Some points, one per row:
c(-30, -14, 6, 36, -31, 0, 11, -22, -26, 3, 15, 14)
c(-30, 54, -23, 11, -22, -1, 76, -17, -19, -23, -3, 24)
c(68, 19, 6, -26, 6, 2, -28, 20, -7, 58, 14, -30)
c(-30, 16, 14, 37, -31, 26, -30, -20, -26, 12, 26, -27)
c(-30, -31, -16, -19, -31, -14, -24, -14, -20, 8, 40, 11)
c(-30, -3, -32, -9, 1, -23, 52, -12, -2, -21, -31, 40)
c(-30, 51, -2, -10, 44, -19, 0, 42, -21, 19, 28, -30)
c(-30, -31, -9, -9, -19, -22, 54, -20, -26, 31, 20, 77)
c(-12, -21, -7, 6, -31, 2, 16, -19, -14, -13, 31, 0)
c(-29, 46, 20, -19, -31, 7, 62, -1, -16, -32, -8, -30)
c(-21, -31, 31, -7, -31, 5, 0, -7, -26, -4, 3, 85)
c(4, 27, 1, -21, 29, 10, -30, -21, 25, 59, -25, -30)
c(22, -31, 63, -26, -31, -26, 86, -18, -26, -32, -31, 111)
c(92, -31, -32, 127, -31, 35, -30, -30, 126, -32, -31, 13)
c(-11, 11, 20, -9, 12, 4, -28, -14, -26, 11, -31, 15)
c(102, -31, -32, 40, 17, 32, -30, 35, 127, -32, -31, -30)
c(18, 33, -4, -26, -31, -26, -30, -30, -6, 0, -9, 42)
c(12, -4, 11, -26, -4, -4, -6, 14, 15, 42, -14, 22)
c(2, -26, 1, -1, 32, 3, -29, 27, -19, -3, 36, 29)
c(72, 18, -26, -26, -8, -23, 67, 69, -14, -32, 13, 6)
10 more points follow, each with its number after it:
c(37, -31, -32, 64, 35, 63, -30, 66, 127, -32, -31, -30) 0
c(-30, 53, 9, 9, 32, 4, -30, -22, -13, -14, 6, -20) 1
c(46, 25, 8, -5, -7, -8, 26, 65, -23, 22, 65, -30) 2
c(32, 41, -3, -25, 10, -14, -30, -30, -6, -4, 44, -6) 3
c(-30, -31, -32, 87, -31, 15, 24, -30, -26, -32, 87, 115) 4
c(-10, -31, -11, -25, -1, -22, -19, 52, -25, 28, -26, 27) 5
c(-30, 25, -15, 20, 19, -13, -13, 22, 10, 0, 14, 26) 6
c(-30, 20, 0, -26, -13, -26, -14, 14, -8, 28, -31, -14) 7
c(-2, -31, -21, -26, 12, -23, 23, 75, 17, -32, -9, 26) 8
c(-3, -7, 18, -26, -31, -26, 37, 7, -18, -23, -31, 20) 9
Which of these numbered points is nearest to each point below, ignoring the 3 directions in which the first points spread most? Its number follows each.
c(-25, -26, 31, -18, -11, -12, -30, 33, -22, -6, 35, -8) > 8
c(54, -31, -32, 81, 26, 73, -30, 64, 127, -32, -31, -30) > 0
c(-15, 20, -11, 0, 39, 0, -30, -30, 7, -18, -7, -19) > 1
c(0, -14, -21, -19, -21, -3, -30, 12, -25, 23, 50, -30) > 2
c(7, 10, -30, -23, 14, -23, -18, 33, -21, -21, 35, -30) > 8
c(-30, -31, -32, 127, -31, 127, 11, -30, -3, -32, 127, 46) > 4
Now 10 new points, numbered from 0 again:
c(-28, 4, 25, -1, 28, -10, -30, 1, 9, 0, -13, -26) 0
c(-21, 8, 2, 20, 35, 8, 40, 7, -25, -32, -21, 15) 1
c(-30, 5, 5, 14, 32, 14, -6, 35, -11, 25, -31, -17) 2
c(-30, -31, 14, -11, -31, 4, 15, 41, -19, 2, 21, 16) 3
c(18, -13, -18, -15, -11, -1, 53, -30, 5, -16, -31, 2) 4
c(20, 20, -5, 5, 39, -19, -1, -5, -10, 32, 8, -11) 5
c(-30, 58, -2, -14, -3, 3, 30, -15, -8, 10, -10, -30) 6
c(-21, 18, 0, 1, 29, -8, -30, -25, -2, 32, -15, -27) 7
c(17, 18, 13, 1, 14, 16, 4, -6, -3, 5, -3, -30) 8
c(-16, -8, 4, -7, -21, -10, -15, -10, -11, 42, 5, 10) 9
The same question for these:
c(16, 16, -3, -23, 25, -17, -26, -30, -1, -20, -7, 5) > 7
c(32, -31, -32, -26, -26, -26, 4, -8, -26, -29, -14, -28) > 4
c(47, -31, -6, -26, -31, -26, -4, -1, 21, -10, -31, 20) > 9
c(-7, 10, 19, -24, 18, -9, -15, -24, -7, 53, -11, -21) > 7
c(42, 33, 43, -26, 44, -8, -12, -16, 0, 50, 60, -30) > 5
c(-7, -2, 30, 10, 1, 18, -30, -30, -20, 2, 14, -13) > 8
